Turns, then the turns between two rows, first turn first; the first pair answered
Q728 (before => after):
[ 29   3   9 -18 -15 -13 -14   7  34  38  12   9  18  -1] => [ 29  -1   7 -20 -21 -34   0   6  18  34   1   5  21  -9]
[ 19  -5  -4   0 -18   9 -13  -1  -4 -10   6   5  -9  19] => [ 15  -7  -6  -4 -23  -3  -6  -2 -11 -17  -3   5  -8  11]
[ 28   2 -11 -20  -7  -3 -20  -4  23 -11   3  11  11  15] => [ 29   0 -11 -23 -10 -27  -7  -4   1 -19 -12   7  11   1]
Q43 (before => after):
[  3 -12  -9 -18  -1 -11  -5  -9  16   3   4  -4  14  -2] => [  3 -21  -8  -7   2 -16  -4  -4   9  -1  -8  -7  11  -6]
[-11  -8   5  -5  12  -8 -26  24   8  -2 -11   6  17  -9] => [-19   3  -3 -13   2 -15 -26  23   6 -15  -2   8   8  -4]
[-10  20  -6  -7  -1 -17  14   6  16   9   8  -7  13 -20] => [ -5   8  -2   2   4 -14  14   6  12  14  -2  -8  22 -24]
Q67 (before => after):
[ -4   0 -11  -9 -11  -7 -13  -1   1 -23  -2   2   3  -2] => [  3  -3  -4   1  -5  17 -17  -4   9  -9   5   5   2  11]
[ -7   5 -14   1  -6  -7  -1   6 -14 -15   0  -2 -12   2] => [ 3 -6  0 12  9 19 -7  1  5  9  1  1  3  8]
[ -3 -10   2  28  14  23  -9   6   4  -4   4 -12  -7   6] => [-10 -11  -1  14  15 -13 -10  14  -1 -10 -14 -13  10 -17]

Each pair is two turns apart.
[ -4 -30   9   1   4   8 -13  11  13   5 -18 -10   3  11] => [-12 -23   5  -3   2  11 -19  15  18   1 -10 -12  -3  21] | Q43, Q67
[-17  24 -12 -19   0 -11   3  10  25   1  17   6  26  -9] => [-20  22 -16   3 -17  -9  20   3 -15 -25  15  -3 -14   4] | Q43, Q67
[  6   5  -8 -11 -14  -4 -15   1  -3 -25  -6   1  -3  14] => [  4   0  -6 -17  -6  -9 -19   5   6 -18 -12   2  14   1] | Q67, Q67
[  1 -11   1  -3  15 -18   1   6  11  11 -10   9  20 -17] => [  7 -12   6  13  14  19  -3  -1  17  23   4  13   5   4] | Q67, Q67
[-15 -18  14  23  10   4   9   4  -9  12  -9   7 -14   1] => [ -9   1  13   5   0  12   5  -4  11  20  20  19 -12  13] | Q43, Q43
[ 0  4 -1  5  6 16  9 -7 -5 13 -2  0 -6  3] => [ -4  -2  -1   6  10   9   7  -3  -6  13 -12  -3   4  -8] | Q43, Q67
[ -5  -2   0  21 -19  31  -5 -12 -10  -3  -2   4 -27  22] => [-24   1 -15  -5 -12 -21 -12   6  -9 -25 -21  -2  -5 -14] | Q67, Q43
[  1 -19  -6  -8   2 -35  -7  18   0 -10 -27  -6  29 -18] => [ 26  -3   2   8 -17  32  -5 -11  10  12  17   5  -5  36] | Q67, Q43
[ 20  -8   6   4  -6  23   5 -16   3   4   4  -1   4   7] => [ 12   0  -1  -2 -20   6  10 -11  -9 -15   6  -5  -9   8] | Q67, Q67
[  2  -6   9   5  13   7   9 -10 -22 -14   0  -3 -13   8] => [ 10  -5  15   6  15  14   9 -19  -9   1  11   3  -3  12] | Q43, Q43
[  3  14 -17   6  -9   6   1  12  15 -27  13   5  -9  10] => [ -3  10 -21  -5  -6 -13   3  17  15 -27   2   8   1  -5] | Q67, Q67
[-32   8  -6  -4  -7 -34   8  17 -23 -32 -14  -7 -15   3] => [  0 -16  24   6  26   3  10   0   8  30 -31   6  32  -8] | Q43, Q43
[-16  19 -14 -11 -15 -26   9   6 -16 -20   8  -2 -19  -4] => [-15   5  -1 -12  10 -29   4  11   6   2 -12   1  21 -27] | Q67, Q67
[ -1  19  -5 -18   0 -18   6  -3  -1  -1  13   6  -2  -7] => [  4  17  -4 -12  -4 -13  12  -8 -12   0  12   6 -12  -3] | Q43, Q67
[ 21   4  -5  -4 -23   0   6 -13   8  -7   8   8   0  15] => [ 12 -12  -8  12 -14  -7   7   1 -12 -20 -17  -2  -9   4] | Q43, Q43
[  1  15  -8  -8   4  -7 -17   3   1 -14   8  10 -21  13] => [  7  11  -2 -19  10 -29 -11   1   0  -6  -3  10   1  -6] | Q43, Q67
[ 28 -18  -4   6  -5  35 -28   2  25   4   5  11   4  33] => [ 18  -2 -20  -3 -32  11 -16   3  -5 -29  14   3 -25  39] | Q67, Q67
[-21   5 -13   5  18 -14 -13   8  -1  -5 -18 -12 -15 -26] => [ -5  22  -7   8  10  25 -14  -6  12   8  13  -5 -28   6] | Q67, Q43
[ 32 -18   6   1 -14  -7  10  -4 -36  -4 -26  -1  -2  11] => [ 24  -7  -4  -4 -25  -6   4  -3 -37 -19 -11  -3 -17  23] | Q67, Q43
[  9  21   7 -21 -21   3  31 -11 -18   3  21   5 -17  14] => [  1  -9  11   3   4  -5  33  -2 -41  -4 -17  -7 -15  -4] | Q43, Q43
